Each row has a name. After each piece below comes the name of the row it's from, unless a question asks for something else. Each question is about the rows just above it. Places in a row count from 1.

[-82 -31 -53 -80 -58  15 -28  45  57  60 -22  35  27  67  43 -81  25  69
  49  -5] = zamon
[ 30  80  90  32 -12 -79 -36 -22 -41 -37  -9 -16   0 -38 -86  20  46   5
   8  -1] = mor
[ 41  26  20  46  55  -8  49  17 -39 -40 -50  26  44 -45 -20  39 -32 -49
 -54 -55] = zaziv
[-19  65  51 -11 -33 -70 -48  15 -12  -8 -27  11  27   5 -62 -28  54  44
  29 -15] = Favuz
[ 39  24  46  37 -12 -28 -29 -65 -29 -28  49 -59 -62 -36 -37  37  25 -11
   6  44] = zabep
[-62 -29  49   6  37 -28  37 -37  24 -65  46 -11 -36 -13  25 -29 -59  44
  39 -28] = Safut
[-84 -28 -45 -87 -70   9 -40  38  63  62  -7  26  18  72  38 -87  33  79
  60   9] = zagi
[ 23 -26   1  14 -15  12 -20 -80  -4  -2  87 -74 -93 -16  10  23   2 -10
  14  73] = ruzo
Changed Safut: [-62 -29  49   6  37 -28  37 -37  24 -65  46 -11 -36 -13  25 -29 -59  44
  38 -28]. Place and old value: : 19, [39]
Where does [-19  65  51 -11 -33 -70 -48  15 -12  -8 -27  11  27   5 -61 -28  54  44
  29 -15] differ from Favuz, and what was there? : 15, [-62]
tags:
[37] -> Q_901
[-38] -> Q_775
[-29] -> Q_652
[-80] -> Q_860
[15] -> Q_348
[45] -> Q_698
[38] -> Q_970
[-65] -> Q_354
[-37] -> Q_462
The tag of Safut, keyed by place 8: : Q_462
Which row holds these entries in another order? [-65 -62 -59 -37 -36 -29 -29 -28 -28 -12 -11   6  24  25  37  37  39  44
  46  49] : zabep
One entry of zabep was changed: [ 39  25  46  37 -12 -28 -29 -65 -29 -28  49 -59 -62 -36 -37  37  25 -11
   6  44]. Where, and from what? : 2, [24]

[-79 -67  48  43  44 -58 -57 -50  66   8  -4 -22 -22  52 -40  18  14] : zaziv
[ 34  13   4  72  32  22  59  28  22  15 -51 -23  34 -63  39  14  44] : Safut
[-49 -52 -12  33  61 -40  69  75  73  24  27 -34 -60 -64  32  12  73] : zabep
[ 40 -35 -50  76  70  26 -18  42  27  38 -28  51 -28   1 -70   1   2] : mor
[ 59 -26 -12 -38  70   5  -4  36 -48  36 -77 -48 -33 -23 -15  -9 -62] : ruzo
[-48  43  37 -29  -3  10 -25  76  69 -28 -50 -32 -38  68  63  45 -59] : revoz
[-36 -62 -28 -60 -51 -48   6 -10 -47  67  66 -24  42 -24 -10  -1  23] : sor
[-36 -62 -28 -60 -51 -48   6 -10 -47  67  66 -24  42 -44  49 -40  74] : zamon
[ 44 -73  69  73 -36 -72 -22 -32 -77 -18 -42  64  -7 -25 -36  54 -36] : Ruve
[ 34  13   4  72  32  22  59  28  22  15 -51 -23  34 -63  39  14  39] : Muk
[ -4  -9 -38  80  49  58 -54  24 -33 -60  -3 -63  56  32  36  52 -39] : zagi
[ -6  33 -75 -34  34  34 -36 -11 -76 -64 -79 -68 -22 -52 -28  22 -71] : Favuz
Table of tags by key:
[8] -> Q_554
[-60] -> Q_502
[-64] -> Q_738
[48] -> Q_931
The tag of zaziv, keyed by place 10: : Q_554
[36 52] with +1 step of 1 on every entry: : [37 53]
Where do [ 34  13   4  72  32  22  59  28  22  15 -51 -23  34 -63  39  14  39] appear? : Muk
[ 34  13   4  72  32  22  59  28  22  15 -51 -23  34 -63  39  14  44] is in which row? : Safut
One entry of revoz was changed: [-47  43  37 -29  -3  10 -25  76  69 -28 -50 -32 -38  68  63  45 -59]. Where, and from what? : 1, [-48]
[-24  42 -24 -10] with +1 step of 1 on every entry: : [-23  43 -23  -9]
One entry of zamon was changed: [-36 -62 -28 -60 -51 -48   5 -10 -47  67  66 -24  42 -44  49 -40  74]. Where, and from what? : 7, [6]

[36 32 37  0 55  9  0 33] = Ruve
[36 32 37  0 55  9  0 71] = mor
[ 9 33  0 55 36 33 37  0] = Safut
Move every entry of [36] by -1 step of 1. : [35]
Changed mor: [36 32 37  0 55  9 -1 71]. Place and old value: : 7, [0]
tags:
[0] -> Q_963
[55] -> Q_861
[1] -> Q_608
[-1] -> Q_552
[9] -> Q_243
The tag of mor, keyed by place 4: : Q_963
Which row holds these entries in another order? [37 36  0  0 55 32  9 33] : Ruve
Shift each entry of [36 32 37  0] by -1 times 1: : [35 31 36 -1]
Where do [36 32 37  0 55  9  0 33] appear? : Ruve

[ 11 -49  41  -3  16  87] : mor
[ 1  0 -1 -3 -2  2] : zamon
[ 11 -49  41  -3 -60  18] : zabep
[-49  41  -3 -60] with -1 step of 1 on every entry: : [-50  40  -4 -61]
key -> tag
[17] -> Q_226
[87] -> Q_59
[2] -> Q_107
[18] -> Q_282
[1] -> Q_665
Look up the entry of zamon at place 6 in the table: : Q_107
Changed zabep: [ 10 -49  41  -3 -60  18]. Place and old value: : 1, [11]
q: [ 11 -49  41  -3  16  87] : mor
[ 1  0 -1 -3 -2  2] is in which row? : zamon

